a =
[[147 142 127 115 139 137]
 [103 140 112 141 129 117]
 [132 150 110 116 122 126]
 [133 140 116 116 121 130]
 [132 143 120 115 144 132]
 [129 137 127 108 111 132]
 [141 139 119 129 134 124]
 [143 126 136 129 139 132]
 [141 118 135 134 144 116]]
Counting starts at 1.
The bottom-right entry -> 116
Report the bottom-left entry.
141
The entry in row 2 and column 1 -> 103
The top-left entry: 147
Report the entry just right of the largest entry.
110
The bottom entry of the column that holds the largest entry -> 118
Report the entry at row 1, column 2.
142
The entry directly above the largest entry: 140
The entry just right of 112 -> 141
The entry at row 3, column 1 is 132
Report the entry in row 1 and column 3.
127
The entry just right of 119 is 129
The top-right entry: 137
Report the entry directly below 136.
135
Report the entry directly below 133.
132
The entry at row 2, column 3 -> 112
The entry directly above 118 -> 126

X = [128, 127, 104, 138, 120, 147, 141, 150, 152]
Find the second entry from the left.
Answer: 127
Find the first entry from the right.
Answer: 152
Find the second entry from the end.
Answer: 150
The entry just right of the smallest entry is 138

[150 135 138 133 138 137 137 133 118 130 120]
The entry at the centre -> 137
The largest entry -> 150
